Each row has a name. Each question is about the rows just above it. Places in a row count from 0.

[+0.21,-7.65,-3.37,-7.40,+5.54,+2.17,+2.18,+2.93,-2.27,+5.63] -> K_60
[+0.21,-7.65,-3.37,-7.40,+5.54,-1.98,-8.55,-3.70,-1.37,-5.38] -> K_919
[+2.66,-5.51,-4.58,-5.24,+3.56,-4.19,-5.69,-3.73,-1.19,+5.21] -> K_669
[-0.97,-3.64,-1.73,-1.74,+3.31,-0.31,-2.08,-0.49,-1.46,-3.76] -> K_114
[+6.34,+1.37,-3.13,+0.32,+1.09,-3.72,+1.36,-2.24,+2.03,-1.90] -> K_242
[+0.47,+3.74,+2.54,+2.13,-4.25,-1.29,+1.62,+0.49,-2.36,-1.56] -> K_149
[+2.12,-1.95,-2.23,-1.51,+2.52,-5.52,-0.15,-0.47,+0.22,+0.39] -> K_866
[+2.20,+0.56,-2.08,+1.51,+0.59,-1.48,+2.33,-1.09,+0.51,-0.13] -> K_952
[+2.66,-5.51,-4.58,-5.24,+3.56,-4.19,-5.69,-3.73,-1.19,-4.00] -> K_42
[-2.81,-3.18,-4.60,+3.55,+0.75,-0.41,+3.36,+1.11,-1.82,+4.15] -> K_758
[+2.12,-1.95,-2.23,-1.51,+2.52,-1.08,-0.15,-0.47,-0.54,+0.39] -> K_255
Places of [-5.52] in row K_866: -> 5
Every place of [+2.12] in K_255: -> 0
Places of [-5.51] in row K_42: -> 1

[+1.17,+1.68,+1.17,+1.68,+1.17] -> K_58
[-8.15,+1.99,+3.57,-3.62,-4.00] -> K_606
[+1.67,+1.99,-7.06,-6.30,+1.17] -> K_848
At which places does K_58 hold [+1.17]? -> 0 2 4
Places of [+1.99] in row K_848: -> 1
Every place of [+1.68] in K_58: -> 1 3

[-2.17,-1.84,-0.71,-2.53,-1.29,+0.38,+0.30,-1.50,-0.98,-0.09,-0.89,+1.84,-0.10,-2.53,-0.30,-0.98,-0.72,-0.66,+0.28,-0.43,-0.84,-1.59,-0.01,+0.06,-0.22,+0.74,+0.32,-0.89,+0.53,+0.44,+0.42,+1.71,-0.38,-0.56,-0.67,+0.96,+0.82,+0.94,-0.16,-2.53,-0.71,+0.42,-1.49,+1.73,-0.55,+2.23,-0.67,+0.50] = K_195
[-1.32,-2.24,-0.78,-0.72,-2.44,-0.20,-0.37,-2.23,-0.99,-0.09,-1.42,+1.75,-0.36,+0.59,+1.69,+1.12,-0.66,+0.13,-0.09,-0.40,-1.28,-1.77,-0.69,+1.87,-0.95,+0.86,-0.09,+0.37,+0.13,+1.07,-0.20,+1.64,-0.57,-0.04,+0.55,-0.12,+1.91,+0.73,-0.06,-1.61,-0.09,+0.11,-2.54,+1.96,-0.09,+1.91,-1.12,+0.38] = K_618
[-3.33,-3.81,-5.35,+2.72,-2.99,+3.16,-1.53,-2.34,+0.85,-3.19,-1.74,+2.77,+1.55,+3.50,+1.97,+4.64,-2.10,+0.50,-2.73,-3.48,-0.77,+0.91,-4.03,+2.55,-7.18,+0.27,+2.00,+2.85,+0.11,+2.62,-4.81,+4.15,-2.39,+1.50,+1.19,-0.96,-0.76,+6.79,-3.79,-2.26,-4.86,+1.38,-4.31,+0.99,-0.71,+5.39,-3.20,-0.88] = K_52
[-1.68,-2.46,-0.72,-0.20,-2.81,+0.40,-0.26,-3.04,-0.72,-0.92,-1.94,+2.78,-0.53,+0.84,+2.20,+1.16,-0.27,+0.03,-0.59,-1.23,-1.41,-1.80,-0.41,+1.99,-0.85,+0.44,-0.31,+0.81,+0.23,+0.94,-0.07,+1.66,-0.12,+0.26,-0.08,+0.04,+0.45,+0.67,-0.24,-1.73,-0.48,+0.51,-2.97,+2.08,+0.02,+2.44,-0.63,+0.76] = K_366
[-1.68,-2.46,-0.72,-0.20,-2.81,+0.40,-0.26,-3.04,-0.72,-0.92,-1.94,+2.78,-0.53,+0.84,+2.20,+1.16,-0.27,+0.03,-0.59,-1.23,-1.41,-1.80,-0.41,+1.99,-0.08,+2.23,-6.59,+0.82,-5.53,-3.18,-3.73,+0.59,+2.31,+1.11,-5.46,-1.04,-4.61,+1.87,-1.13,-2.00,-6.02,-3.59,-2.11,-2.76,+2.20,+5.32,+0.96,+2.58] = K_437
Places of [-0.09] in row K_618: -> 9 18 26 40 44
Every place of [-2.53] in K_195: -> 3 13 39
Places of [-0.89] in row K_195: -> 10 27
At which places does K_195 hold [-0.98]? -> 8 15

[+2.89,+0.02,+4.38,+0.02,+0.86,+0.05,+4.54,+4.43,+0.04,+0.46,+1.66,+2.54,+0.36,+3.09,+0.35,+1.43] : K_486
[+2.01,+2.01,+5.69,+0.02,+1.35,+0.40,+0.93,+4.53,+0.04,+0.56,+2.52,+2.19,+2.31,+1.03,+4.53,+5.07] : K_875
[+3.24,+6.85,+0.01,+0.05,+0.58,+0.58,+0.83,+4.73,+0.02,+1.06,+3.19,+2.48,+2.22,+6.85,+1.44,+2.07] : K_642
[+1.56,+2.98,+5.59,+1.79,+2.99,+0.43,+1.56,+2.98,+5.59,+5.59,+3.56,+2.65,+2.98,+4.64,+0.59,+5.40] : K_479
[+1.45,+0.02,+4.23,+0.02,+0.65,+0.66,+0.87,+5.58,+0.06,+0.81,+2.25,+1.72,+2.07,+1.99,+1.71,+2.80] : K_946
[+0.00,+0.00,+6.79,+0.00,+6.79,+0.15,+0.79,+3.84,-0.03,+0.70,+2.77,+1.90,+3.08,+6.79,+0.64,+3.84] : K_101
[+1.45,+0.02,+4.23,+0.02,+0.65,+0.66,+0.87,+2.36,+0.05,+0.57,+2.95,+2.51,+1.58,+2.75,+2.09,+1.54] : K_612
[+1.67,+0.06,+3.92,-0.01,+1.68,+0.11,+1.02,+4.24,+0.05,+0.91,+3.56,+1.99,+0.89,+6.89,+0.54,+8.69] : K_310
[+1.54,-0.03,+0.73,-0.03,+0.69,+0.56,+0.84,+3.17,+0.73,+0.73,+2.82,+1.82,+1.70,+2.12,+1.75,+3.63] : K_177
Every place of [+2.98] in K_479: -> 1 7 12
At which places does K_177 hold [+0.73]? -> 2 8 9
Every place of [+5.59] in K_479: -> 2 8 9
Every place of [+0.86] in K_486: -> 4
Places of [+4.53] in row K_875: -> 7 14
Places of [+0.00] in row K_101: -> 0 1 3
At which places does K_642 hold [+0.58]? -> 4 5

[-2.15,-2.14,-2.15,+4.28,+4.28,+4.28] : K_832
[+3.79,+4.37,-3.01,+4.76,+4.37,-3.72] : K_506
[-2.74,-2.81,+2.64,-0.98,+1.43,-3.72] : K_913
[-2.74,+4.27,+2.64,-0.98,+2.40,-0.32] : K_309
[-2.52,-2.52,+4.38,+2.36,+2.36,+6.34] : K_376
[-5.31,-0.31,-0.31,-6.00,-0.31,-6.00] : K_41
At which places does K_832 hold [-2.15]? -> 0 2
Every place of [+4.38] in K_376: -> 2
Every place of [-0.31] in K_41: -> 1 2 4
Places of [+4.28] in row K_832: -> 3 4 5
At which places does K_376 hold [+2.36]? -> 3 4
Places of [+4.37] in row K_506: -> 1 4
Every place of [+4.27] in K_309: -> 1

[-2.91,-4.47,-8.07,+2.34] -> K_17
[-1.57,-7.04,+3.95,-2.89] -> K_516
[+2.42,-6.92,+2.50,+1.94] -> K_245
[-3.82,+5.15,-3.59,+4.86] -> K_815
[+1.54,-6.05,+4.82,+1.10] -> K_181
[-0.07,-4.03,-6.46,+2.83] -> K_432
[-4.64,-8.67,-3.83,-4.64] -> K_463
[-0.90,-1.12,-6.80,+4.39] -> K_117
Places of [-3.83] in row K_463: -> 2
Places of [-6.92] in row K_245: -> 1

